In the rows, 128 means zero.
Turns in one plane each, and the order they were made in; the first pair answered
sizi:
[150 131 117 152 117 118 167 103 123 123 121 117 120 121] -> [142 130 132 141 148 127 163 110 134 112 146 131 107 143]
[104  82 127 119 119  70  64 133 124 170  97 103 128  72] -> [ 96  94 162 105 181  83  52 140 156 137 151 135 102 125]
[144 172 140 109 121 166 172 153 161 118 142 152 134 145] -> [137 151 124 125  91 196 166 147 121 127 123 130 147 143]
[120 127 131 101 149 137  90 124 130 135 137 130 120  87] -> [114 119 131 107 142 146  91 123 121 133 135 124 117  89]
bovo:
[116 117 110 131 123 147 127 125 106 130 121 107 140 130] -> [116 118 130 121 154 134 114 132 128 119 137 128 124 143]
[101 141 126 128 117 111 114 103 123 130 146 117 104 131] -> [109 150 125 126 113 116 131 103 123 130 142 116 104 137]
[148 127 123 125 128  87 123 112 141 137 126 144 123  93] -> [153 142 126 124 119 100 145 109 148 134 129 145 122 100]
biru:
[145 158 131 117 120 139 156 117 149 130 138 131 126 126] -> [145 152 120 130  99 144 151 120 127 136 124 118 136 113]
[124 115 109 143 141 113 101 145 137 138 127 122 117 131] -> [125 126 118 136 146 113 109 144 148 131 135 132 108 132]
[115  99 142 137 197 121  85 138 148  82 152 129 113 125] -> [136 145 150 119 188 116 127 135 180  78 152 142 112 128]
Pev:
[141 139 117 112  99 112 140 122 133 136 113 116 126 107] -> [127 129 123 127 100 159 151 120 113 132 133 113 126 137]
[107 105 132 156  94 178 126 135  82 143 105 103 137 140] -> [118 109 117 137 101 100  93 137 105 160  78 103 138  91]
[113  97 213 125 183 147 129 134 122  79 156 103  88 163] -> [127 104 198 109 192  66 102 136 147  93 131 104  89 110]

Each pair is two turns apart.
[132 168 132  79 127 157 140 133 163 104 183 210 112 158] -> [100  79 117 109 142 144  43 144 107 116 165 187 109 140]	sizi, bovo
[131 112 132 109 158  77  97 131 145 122 133 140 111 108] -> [155 159 116 110  98 105 166 119 141 137 115 124 133 101]	biru, bovo
[101  53 125 157 158 136  60 136 109 121 130 127 122 142] -> [139 132 107 155  62 176 176 118 110 139  97 106 157 121]	bovo, sizi
[144 150 162  98 204 152 128 121 164 112 196 151 102 141] -> [171 184 135  85 162  85 148 111 182 137 151 137 122  81]	sizi, sizi
[110  63 142 150 138 171 113 154  86 121 135  91 152 154] -> [113  96 166 120 187 138 118 156 136 101 162 128 133 176]	sizi, sizi
[156 130 122 110 133  72 152 111 162 145  79 122 134  80] -> [156 131 142 101 160  69 140 112 177 134 101 139 124  96]	biru, bovo
[140 129 124 127 137  62 121 157 171 142 122 121 149  85] -> [119 123 159 133 172 137 128 158 166 111 180 138 132 161]	sizi, biru
[155 146 112  99 120  49 100 128 165 138 112 112  92 106] -> [127 122 142 128 140 178 113 130 129 107 169 119  80 196]	bovo, sizi
[122  72  94 144 122  90  85 157  94 131  88 120 130 121] -> [141 122  89 139  69 132 169 146 101 135  81 110 153 127]	bovo, bovo
[111 129 132 160 118 187 144 130 123 137 138 135 122 135] -> [108 136 142 152 140 172 139 132 138 129 150 150 111 151]	bovo, bovo
[133 138 132 135 114 192 170 126 113 120 133 122 143 172] -> [143 139  98 139  84 143 160 120 106 150  87  99 157 114]	sizi, biru
[134 154 134 119 132 121 166 128 147 118 120 136 130 129] -> [125 124 117 142 108 133 149 130 112 134 101 114 140 112]	biru, biru
[131 140 130  98 166  41 103 128 173 135 120 144 119  90] -> [130 168 149 123 120 192 194 122 147 112 159 140 132 168]	biru, Pev
[145 106 133 162 100 201 150 118  89 110 142 102 133 176] -> [163 121 102 137  97  59 117 115 129 145  86 104 137  75]	bovo, sizi
[157 170 122 121 128  77 165 109 157 137 104 109 156  76] -> [124 126 139 161 119 205 164 108  94 111 142  99 158 146]	Pev, biru
[165 199 119 118 108 109 192 119 168 128 122 129 142 109] -> [131  93 104 145 147  61  66 132 123 137 104 111 135  80]	bovo, biru
[122 147 144 138 134  86 101 123 139 103 140 130 146 155] -> [119 128 129 150 113  89  90 121 118 112 125 115 152 141]	bovo, bovo
[112 131 154 132 135 184 151 124 130  96 149 141 113 161] -> [ 96  86 142 151 133 175 109 127 100 106 136 128 117 140]	bovo, biru
[137 145 152 118 128 172 177 129 140 112 139 118 128 169] -> [121 115 159 117 174 139 124 136 142 106 153 130 108 174]	bovo, bovo
[116 133 139 130 157 178 134 154  73 144 148 139 128 181] -> [124 143 132 102 183  71  90 154 118 152 131 150 117 131]	Pev, biru
[121  79 163 140 177 174  94 138 104 103 167 140  98 171] -> [160 145 141  91 165  50 118 129 179 125 123 149 109  93]	Pev, biru
[129 139 124 134 172 112 147 147 171 105 149 105 114 135] -> [116 110 118 150 172 143 128 145 138 105 152  97 113 148]	sizi, bovo
[121 136 158 112 149 161 113 135 108  84 155  88 118 184] -> [132 155 149  87 163  78  93 135 144  94 135  99 114 140]	Pev, biru
[129 109 160 135 105 119  88 117 130 140 132 139 135 128] -> [137 117 156 138  85 130 109 113 127 145 124 130 141 126]	bovo, bovo
[156 102 123 125 121 175 146 125  86 128 126 144 139 189] -> [151  94 133 118 157 145 113 132 106 121 139 164 124 194]	bovo, biru
[113  86 128 142  96 164 157 145 116 123 137 122 132 158] -> [117  98 147 126 129 151 163 147 143 111 160 146 121 170]	sizi, sizi
[133 123 116 127 131 109 126 122 126 146 114 126 135 112] -> [130 112 117 139 128 129 120 124 110 140 119 123 134 126]	sizi, sizi
[ 90  75 124 160 126 144  93 118  98 143 138 117 133 135] -> [115 121 108 153  73 143 147 103 108 159 108 105 157 107]	bovo, sizi
[151 190 135 103 129  88 167 134 167 125 113 146 133  93] -> [142 153 112 138  79 122 164 132 111 148  85 107 159  73]	sizi, sizi
[149 186 153  80 166 104 165 130 196 109 158 171 103 150] -> [168 191 109  90  98  70 177 123 170 148  96 136 134  83]	sizi, sizi
[139  87  95 133 102 105  99 111 111 139 100 114 161 104] -> [136  89 117 118 157  77  74 113 140 120 127 138 138 125]	biru, sizi
[133 107 118 120  71 127 113 144 122 135 128  88  98 146] -> [140 139 133 108  76 134 139 145 132 126 142  93  97 158]	bovo, bovo
[128 152 139 114 129  61 179 128 160 126 111 134 126  94] -> [123 150 132 136  88 138 210 123 125 127 110 112 142 111]	Pev, sizi
[122 128 122 126 112  88 101 131 123 144 135 123 133 112] -> [134 141 118 126  90 106 125 133 121 144 127 120 142 108]	bovo, bovo
[138 172 151 115 131 139 167 128 150 119 158 109 115 165] -> [112  88 138 139 147 118  76 134 102 135 142  88 106 146]	sizi, bovo
[127 125 130 125 117 103 128 134 130 132 107 115 130 103] -> [135 143 137 118 123 100 139 133 144 127 115 125 127 114]	bovo, biru
[171 177 114 121 101 148 193 103 146 156 119 128 149 118] -> [159 172 149  99 178 108 148 116 181 135 155 164 117 143]	bovo, bovo
[131 134 134 122 142  57 116 139 169 135 112 144 138  88] -> [109 115 159 148 149 178 139 141 131 108 161 151 129 174]	bovo, sizi
[124 155 138 106 171  87 111 120 175  99 173 155  69 139] -> [147 197 105 114  77 110 185 104 152 128 126 124 105 105]	biru, biru
[133 108 122 151 103 175 141 140  97 128 128 120 140 138] -> [137 140 147 116 160 107 134 146 160 111 154 159 117 144]	Pev, bovo
[119 132 115 113 152  85 111 132 139 148 130 143 122 114] -> [110 122 130 121 166 127 107 135 129 132 157 146 114 149]	sizi, biru
[159 129 115 126 162 142 126 129 159 112 172 150  97 151] -> [147  88  98 137 159 124  82 134 132 132 154 136 100 123]	bovo, bovo
[118  85 138 146 142 150  98 124 103 133 141 118 126 142] -> [121  91 139 131 163 108  85 128 126 133 135 127 117 135]	bovo, Pev
[152 136 159 180  77 197 145 156 112 154 146 154 136 159] -> [168 145 131 173  52 135 139 147 123 177  99 138 148 103]	sizi, biru
[117 100  77 104  98 149 126 145  76 149  85 110 130 132] -> [129 128  93  70 146  72 110 153 133 147  94 133 113 115]	biru, sizi
[128 142 151 104 159  85 120 118 154 129 125 143 113 129] -> [121 108 129 122 141  79  96 119 120 145 101 127 126 106]	bovo, bovo
[140 120 156  95 165 109 123 122 153 133 136 141  98 126] -> [148 118 122 114 103 123 148 112 119 156  98 110 127  97]	biru, bovo
[146 128 107 111 113  70 105 121 145 160  97 127 142  76] -> [127  84  99 143  93 125  92 127  93 161  94 109 147  91]	sizi, sizi
[145 154 110 113 106  96 144 110 168 138 118 139 119 106] -> [134 133 112 144  79 176 161 110 129 132 130 123 127 138]	biru, Pev
[134 125 101 117  97  60 100 102 129 142  73 110 140  68] -> [135 166 122 125  71 195 193  96 121 114 122 118 145 149]	sizi, bovo
[144 132 134  95 148  90 122 133 136 138 115 129 101  97] -> [145 140 123 108 108 116 153 128 116 146  98 112 117  91]	bovo, biru
[138 154 120 118  77 126 157 119 136 136 104 132 131 117] -> [114  97 117 143  98 129 100 129  99 142 104 118 124 117]	biru, biru
[124 149 156  92 180 110 133 133 178 107 165 168 100 162] -> [104  92 153 123 182 143  93 135 130 104 167 150 101 174]	sizi, bovo
[152 131 105 137  87 131 148 102  98 170 113  99 162 102] -> [131 103 126 156 114 185 135 109  77 153 143 105 150 149]	sizi, sizi
[127 131 124 154 113 204 172 121 133 111 115 132 122 180] -> [121 121 147 145 161 176 137 126 154  96 138 154 101 194]	bovo, bovo
[114 144 146 111 149 167 155 133 155 117 165 150 113 170] -> [139 171 133  94 131 119 169 128 181 129 143 152 117 132]	sizi, sizi
[111  92 120 145 136 138  90 136 100 126 125 119 123 124] -> [125 136 144 119 164 126 115 140 146 106 152 152 106 149]	biru, biru
[130 141 164  98 199 127 103 155 173 101 182 179 133 130] -> [154 194 148  97 138 163 186 138 176 110 162 164 158 119]	bovo, sizi
[126  91 106 118 141  82 102 123 102 146  85 120 117  80] -> [110  70 112 136 146 119  95 126  81 143 101 119 115 102]	sizi, sizi
[133 121 125  81 156 110 112 115 143 102 143 162 121 152] -> [145 118  90 102  87 121 134 108 104 127 101 124 152 110]	biru, bovo
[126 122 135 114 157 101 108 126 146 130 132 154 113 135] -> [120 116 139 118 156 142 119 130 133 123 147 152 111 159]	Pev, Pev
[111  59 118 138 141 121  55 136  82 123 121 111 134 123] -> [129 137 154  89 189  94 105 135 163  94 167 159 110 158]	biru, biru
[130 130  97 134 131 177 156 122 108 143 142 132 120 132] -> [122 112 107 127 171 142 113 130 124 136 153 154 101 134]	bovo, biru
[126 128 157 112 135 165 149 135 123 107 153 138 120 151] -> [137 143 138 112  92 148 168 126 120 125 113 116 137 113]	biru, sizi
[222 206 133 115  89 174 182 123 115 137 110 136 138 109] -> [181 101 117 161  97 189  84 131  39 148  94 106 138  92]	biru, biru
[138 122 109 134 135 108  96 146 123 135 124 119 125  77] -> [136 143 137 135 150 168 132 147 132 110 170 140 113 138]	bovo, Pev
[139 137 147 123 158 130 118 121 138 113 149 136 118 152] -> [143 126 114 134 103 117 121 119 111 141 100 106 142 107]	sizi, Pev
[114 108 137 152 122 196 129 134  97 110 149 124 139 187] -> [125 109 135 120 173  58  66 140 146 122 126 144 123 130]	Pev, biru
[112  95 154 132 177 142  92 137 139 111 164 155 111 155] -> [146 163 141 103 146  83 141 130 186 132 131 155 124 108]	Pev, biru
[136 154 125 138  95 184 179 113 121 121 134 124 139 161] -> [115  99 119 159 109 188 123 117  83 129 128 112 135 154]	biru, biru
[ 98  95 117 167 148 146 117 155  74 105 118 122  97 106] -> [120 135 103 161  99 142 167 146  81 121  89 109 117  82]	bovo, sizi
[108  87 139 113 184 109 102 132 133 125 144 146  96 134] -> [138 158 133  94 147 109 183 120 171 129 136 147 108 131]	biru, biru
[156 182  98 100  75  76 166 121 147 166  78 108 159  76] -> [109 100 122 156  85 224 136 127  57 140 127  95 153 166]	Pev, biru
[132 132 120 123 122 151 137 125 124 115 116 151 146 157] -> [136 126 106 127 107 134 128 123 117 128  98 139 153 140]	sizi, biru
[138 111  97 136 123 122 107 124 116 151 109  96 115  85] -> [148 152 124 106 154 112 134 119 170 125 146 132 100 114]	sizi, biru
[107 153 120 125  87  90 117 126 139 128 118 120 154 133] -> [ 93 126 134 132 116 121  92 136 124 114 149 128 141 169]	bovo, sizi
[111 104 131 149 169 146  57 123 121 115 116 135 137 131] -> [121 111 110 157 123 144  78 113 103 132  81 110 155 102]	biru, sizi
[106 104 126 135 127 143 116 130 118 117 133 127 136 133] -> [124 126 117 133 106 126 139 125 127 129 115 120 147 113]	bovo, sizi
[109  91 120 144 149 133  81 140 100 147 130 121 119 126] -> [132 137 111 144  96 165 156 129 103 155 117 111 143 123]	bovo, sizi
[150 166 135 116 113 137 178 168 169 113 159 140 138 156] -> [131 118 139 115 163  93 104 181 167 109 167 147 120 149]	bovo, bovo
[109  72 115 129 123 146  91 133 110 133 113  96 126 109] -> [105  78 138 117 156 150  87 136 129 115 138 113 111 137]	sizi, sizi
[129 119 137 110 161  78 109 131 156 133 133 137 125 104] -> [147 145 118 113 110 103 162 121 147 144 111 117 147  88]	biru, bovo
[115 105 124 151 116 162 115 124  98 118 131 111 132 137] -> [131 149 132 133 109 170 158 120 131 112 141 124 130 142]	sizi, Pev
[118  67  96 165  93 158 114 141  71 148 121 102 146 135] -> [131 131 142 128 150 173 159 143 141 108 184 152 115 189]	biru, bovo
[127 137 130 139 108 177 169 123 127 122 128 117 144 133] -> [126 114 121 126 140  87 105 128 148 131 108 122 137  91]	bovo, sizi
[116 101 130 133 165 143 133 131 112 112 149 133 112 135] -> [131 111 109 137 114 138 153 123  98 135 116 110 132 100]	biru, sizi
[133 142  96 122 122  52 127 120 166 133 102 124 138  56] -> [118 160 136 131 120 194 196 122 150  97 169 133 133 156]	bovo, Pev
[139 157 114 110 121  70 136 132 149 141  96 135 127  89] -> [116 146 151 120 156 155 144 139 144 105 159 155 105 169]	sizi, biru
[132 169 132 113  86 167 167 133 116 127 147 120 112 175] -> [113 121 118 129  81 173 130 134  81 137 130 106 114 167]	biru, biru
[127 163 117 137 125  43 123 133 166 138  97 131 139 101] -> [121 161 126 171  82 175 175 127 120 127 119 112 150 160]	Pev, biru
[136 165 137 125 106 149 159 115 135 160 108 138 121 106] -> [125 151 137 138 101 171 154 122 112 160 111 135 126 119]	sizi, sizi
[133 145 168 144 128 165 177 116 130 148 149 141 122 171] -> [127 113 137 164  88 151 147 118  88 175 105 107 142 129]	sizi, biru
[125 132 147 136 132 142 145 124 131 107 159 131 120 143] -> [130 140 141 126 136  95 131 123 146 115 140 133 123 116]	Pev, Pev
[152 137 131 100  93 140 181 143 176  92 154 135 151 166] -> [136  91 117 133  71 174 154 144 118 106 140 108 166 161]	sizi, biru
[113  68 122 134 191 129 111 144 139 112 144 133 119 155] -> [116  54  98 155 142 143 121 134 104 136 111 103 135 132]	bovo, bovo
[124 122 110 113 112  61 104 132 144 136 107 114 127  62] -> [ 97  90 142 141 138 187 109 135 101  97 169 125 113 163]	bovo, sizi
[ 81 115 115 135 168 142 108 124 126  91 159 173 125 195] -> [ 89  86  72 159 116 102  82 124  89 129  97 133 148 122]	sizi, biru
[144 138 129 144 138 178 175 135 156 106 127 127 160 180] -> [131 109 144 136 185 145 123 146 161  95 147 141 149 191]	bovo, bovo
[150 131 107 102  96  87 104 130 164 165  76 121 124  96] -> [136 122 113 128  59 193 142 133 122 153  94 106 132 147]	Pev, biru
[135 124 149 135 139 140 109 142 135 127 165 139 152 174] -> [158 162 138 125 104 132 151 138 144 140 140 132 164 151]	Pev, bovo
[ 99  62 110 155 128 138  85 138  77 134 118 106 139 127] -> [132 168 149 110 140 154 188 133 161 105 160 147 125 171]	bovo, biru
[170 150 121 127 133 102 156 117 141 159 126 128 145 131] -> [149 108 140 135 172 113 110 126 129 146 151 137 125 161]	bovo, sizi
[123 111 134 121 159  70  99 142 150 136 130 123  91 117] -> [144 155 127 109 130  68 148 132 168 137 125 124 103 113]	biru, biru
[111 111 164 144 126 166 107 137  97  93 141 138 101 163] -> [124 156 174 129 120 158 147 132 124  89 144 151 104 163]	biru, biru
[120 119  83 147  90 118  98 118  78 119 109 148 131 114] -> [126 130  97 123 127  78  89 116 108 116 121 164 114 112]	biru, sizi
[145 137  95 115 146 167 122 122 103 146 159 118 182  90] -> [136 132 110 122 162 178 115 122 104 139 174 127 177 109]	sizi, sizi
[123 127 163 113 175 128 109 136 153 102 171 150 104 160] -> [144 158 143  95 151  70 125 129 177 123 133 143 117 111]	sizi, sizi
